Read these off the row that follows.
1) Find the second entry from the right.
2) Find the first entry.
[110 139 131 131 156 110 138 121 114 137 101 111 111 155]
1) 111
2) 110

Read these off the row that follows.
1) The entry just left of 117?
2) The second entry from the right?
3) The entry just right of 140?
4) The fifth entry?
5) The first entry from the left?
[149, 156, 117, 116, 113, 140, 141, 124, 133, 156]
1) 156
2) 133
3) 141
4) 113
5) 149

x =
[[104 106 118 110 115 106 102 109]
 [115 138 107 121 147 121 148 116]
 [145 113 104 138 109 151 127 144]
 [120 118 111 149 148 110 129 139]
 [145 102 124 145 132 112 154 124]
 [108 155 103 132 146 155 114 155]
 [141 113 140 100 140 127 120 133]
 [120 133 139 156 124 126 137 127]
 [140 140 107 147 108 100 111 141]
 [116 128 118 104 107 156 125 113]
 [143 145 124 115 141 155 126 125]
 [115 134 120 107 143 113 114 114]
 [138 105 149 100 156 100 133 142]
 [118 148 150 129 144 102 153 140]
 [122 133 108 151 102 125 100 124]]
The 2nd-last entry, reading row by row?
A: 100
The bottom-right entry?
A: 124
The second entry on the diagonal from the top-right corner?
A: 148
The fifth entry from the end, reading row by row: 151
The second entry, reading row by row is 106
The third entry on the main diagonal?
A: 104
The smallest entry in the last column?
A: 109
The fourth entry, reading row by row -> 110
The third entry on the diagonal from the top-right corner: 151
The smallest entry in the first column: 104
The largest entry in the first row?
A: 118
The bottom-left entry: 122
The third-last entry, reading row by row is 125
The second entry on the main diagonal?
A: 138
The smallest entry in the first row: 102

[[149, 106, 108, 129, 130, 137, 122, 107, 134, 150],
 [117, 145, 141, 115, 123, 125, 134, 145, 122, 110],
 [121, 145, 140, 131, 117, 133, 142, 146, 113, 109]]
The second largest entry is 149
Give the last entry of the smallest entry's row.
150
The entry just left of 150 -> 134
The entry directly below the smallest entry -> 145
The entry just right of the smallest entry: 108
Give the entry directly below 149.
117
The 2nd-last entry, reading row by row is 113
The entry in the bottom-right corner is 109
The third entry from the end, reading row by row: 146
The 5th entry in reading order is 130
Give the bottom-left entry.
121
The entry directly below 129 -> 115
The bottom entry of the column that holds the smallest entry: 145
Give the 5th entry from the end, reading row by row.
133
Give the entry just left of 130.
129

Read these off the table that follows. Counting starts at 0.
1) Report the top-left entry.
2) Report the entry at row 1, column 0.
3) Report the top entry of the column that holds the smallest entry.
4) Report the top-right entry.
5) Report the entry at row 0, column 2.
6) Report the entry in row 2 and column 0.
[[133 119 147 133 119 146 147]
 [130 139 118 129 136 120 118]
 [130 135 125 130 135 126 125]
 [130 115 152 130 120 145 150]]
1) 133
2) 130
3) 119
4) 147
5) 147
6) 130

[[133, 108, 123, 144, 134, 111, 144], [104, 135, 110, 106, 110, 152, 122], [111, 117, 120, 142, 112, 115, 136], [118, 129, 143, 148, 114, 106, 114], [128, 109, 124, 144, 126, 110, 141], [142, 105, 114, 136, 146, 120, 149], [142, 105, 110, 129, 147, 127, 149], [105, 145, 147, 137, 105, 114, 104], [131, 127, 117, 111, 138, 142, 122], [105, 143, 149, 147, 104, 106, 107], [141, 105, 113, 133, 146, 122, 149], [134, 105, 113, 140, 138, 114, 148], [115, 123, 130, 143, 113, 111, 130]]
The median entry -> 124
The entry just left of the largest entry: 110
What is the entry just right of the centre entry?
Answer: 147
The entry at the centre is 129
The entry just right of the largest entry is 122
The entry just left of 135 -> 104

Read these off the matrix that follows.
1) Read off the smallest entry in the first row.
2) Read off the second entry on the diagonal from the top-right corner.
3) Read off the third entry on the main diagonal.
4) Read off the entry in the bottom-left corner.
5) Read off the second entry on the main diagonal.
6) Read off the last entry, reading row by row.
7) Read off the smallest entry.
8) Read off the entry in the top-left corner.
[[143 138 141 141]
 [116 133 154 129]
 [152 153 121 114]
 [125 142 153 111]
 [134 143 143 138]
 [150 125 127 143]
 [121 118 132 102]
 [133 150 146 118]
 [151 147 123 126]
 [152 124 123 147]
 [140 127 130 138]
 [147 124 129 139]
 [147 152 126 117]
 [124 108 106 120]
 [151 154 122 119]]
1) 138
2) 154
3) 121
4) 151
5) 133
6) 119
7) 102
8) 143
